In the rows, 128 means zero.
Each path is a new rotation, seen through one point. The rows after it are directions, each followed by how far the rotation turns it, in degrees a step (0 if it stays put).
Each turn is a multiple of 5 degrees from 10 to 175, or 0.
Each row of a path follows its step; steps can be skipped.

step 0: [120 142 119 129 126 145 134 139 140 122 132 141 141 122 122 132 142 123
 113 131 131 117 127 130 126 143 125 142 130 126 133 125 126 134 129 136]
step 2: [130 128 144 120 113 123 119 133 119 134 146 114 139 122 126 138 140 127
 121 129 133 131 129 130 132 119 116 128 135 130 113 138 115 119 129 129]
step 3: [128 128 129 128 122 122 127 134 111 123 136 124 138 111 118 136 118 120
 127 127 128 121 120 132 139 121 110 115 132 139 121 122 117 132 121 141]
step 5: [139 126 121 138 121 138 134 122 135 118 147 131 132 126 128 122 145 125
 125 117 120 115 131 123 118 137 122 123 112 124 129 120 131 115 118 124]
step 7: [121 131 128 125 125 113 148 133 121 126 130 137 141 127 132 144 145 127
 124 130 122 124 147 138 129 119 125 125 138 131 132 142 123 132 125 135]
step 8: [117 125 128 128 126 122 147 129 127 111 136 133 145 117 130 132 141 124
 126 144 138 139 128 131 128 133 124 120 138 134 132 117 127 143 132 132]
step 9: [126 125 130 132 114 120 132 143 132 119 146 118 133 128 130 121 141 130
 131 127 135 138 128 115 132 133 120 125 129 130 127 110 135 138 142 117]
step 10: [123 120 128 122 114 131 123 141 120 129 140 120 129 123 134 118 134 132
 122 107 113 124 139 124 134 137 115 125 125 131 117 121 122 129 140 123]
step 12: [136 115 138 129 124 121 150 130 111 123 130 123 134 130 127 127 132 122
 139 143 117 115 133 139 124 130 137 132 131 123 130 119 133 114 120 129]
[133 127 128 129 130 130 128 129 126 122 131 131 130 133 130 131 128 125
 131 128 128 126 127 133 132 129 125 130 126 129 124 131 128 131 132 123] -> 0
[133 127 129 124 128 119 125 123 128 130 128 127 131 124 126 130 127 129
 127 130 131 127 128 129 131 131 127 126 126 130 133 125 130 132 130 126] -> 70
[123 131 124 130 128 125 129 124 131 128 126 128 127 129 131 131 133 123
 126 128 130 133 132 129 128 128 124 134 129 127 129 127 128 131 132 129] -> 45
[132 130 125 133 126 126 129 126 128 130 127 131 126 125 124 122 128 124
 131 128 122 126 130 129 131 129 132 131 124 130 127 127 126 126 129 129] -> 55

step 0: [121 139 136 149 120 124 140 129 122 142 131 137 129 122 125 139 139 131
 113 145 132 108 133 119 121 136 123 122 122 134 136 127 133 137 128 129]
step 1: [122 140 126 132 127 106 136 136 139 132 121 114 130 113 126 114 139 110
 136 120 127 122 120 127 138 128 117 129 139 138 127 137 127 141 131 129]
step 2: [131 132 131 128 133 125 129 121 104 130 135 116 122 130 117 140 131 108
 121 131 124 116 124 117 123 128 141 121 120 143 133 137 132 141 122 114]
step 3: [113 125 127 115 130 136 130 126 127 131 118 116 144 125 133 123 141 107
 134 133 116 120 132 118 118 128 110 142 137 136 139 126 135 122 132 130]
step 4: [130 123 126 125 146 125 124 126 108 117 128 109 120 146 125 121 125 119
 137 131 138 115 131 128 125 127 139 140 139 124 119 139 126 136 140 131]
step 7: [130 139 138 145 133 112 136 134 122 133 134 118 147 126 129 115 114 136
 123 144 136 133 132 124 133 131 128 115 119 120 130 129 122 147 134 127]
step 8: [133 132 124 126 122 108 139 130 134 127 137 135 119 111 140 119 134 118
 122 138 137 112 127 132 122 133 126 119 126 145 138 113 140 129 122 121]
step 11: [127 119 125 143 125 134 128 123 120 127 117 118 126 139 130 135 136 113
 135 127 116 101 132 136 125 136 120 137 129 146 135 138 125 131 136 122]
step 13: [118 122 133 129 138 124 133 123 109 122 142 121 128 134 128 119 141 131
 136 127 118 114 153 126 125 145 129 130 117 130 123 120 128 137 138 132]
[129 126 128 129 131 126 132 130 126 127 131 127 129 126 123 125 126 128
 133 127 127 132 122 128 130 126 129 128 125 124 121 129 131 130 132 127] -> 130
[129 125 127 128 128 128 128 126 134 126 136 127 129 128 130 127 125 128
 128 132 129 129 128 127 125 124 130 126 131 125 132 127 124 126 135 123] -> 35
[126 127 122 123 124 131 130 125 124 128 131 123 130 127 125 128 127 126
 124 124 124 128 130 129 126 132 129 130 132 127 126 131 126 128 130 129] -> 40
[131 130 126 130 129 125 123 123 131 128 129 125 123 132 127 124 132 126
 127 126 128 129 127 129 128 135 126 127 125 128 125 127 131 124 131 127] -> 155
[128 135 129 125 131 128 127 131 125 131 128 122 126 128 125 128 126 132
 130 126 128 129 128 128 128 128 135 126 125 130 132 124 124 125 130 128] -> 135
[131 127 131 128 125 119 127 131 129 128 128 127 129 131 128 128 128 131
 129 127 129 130 131 127 129 131 129 137 131 129 129 128 125 133 129 127] -> 115
[127 131 130 126 124 124 124 124 126 129 125 130 132 123 130 129 125 125
 132 124 130 130 127 127 127 128 125 126 133 125 128 122 130 126 131 128] -> 160
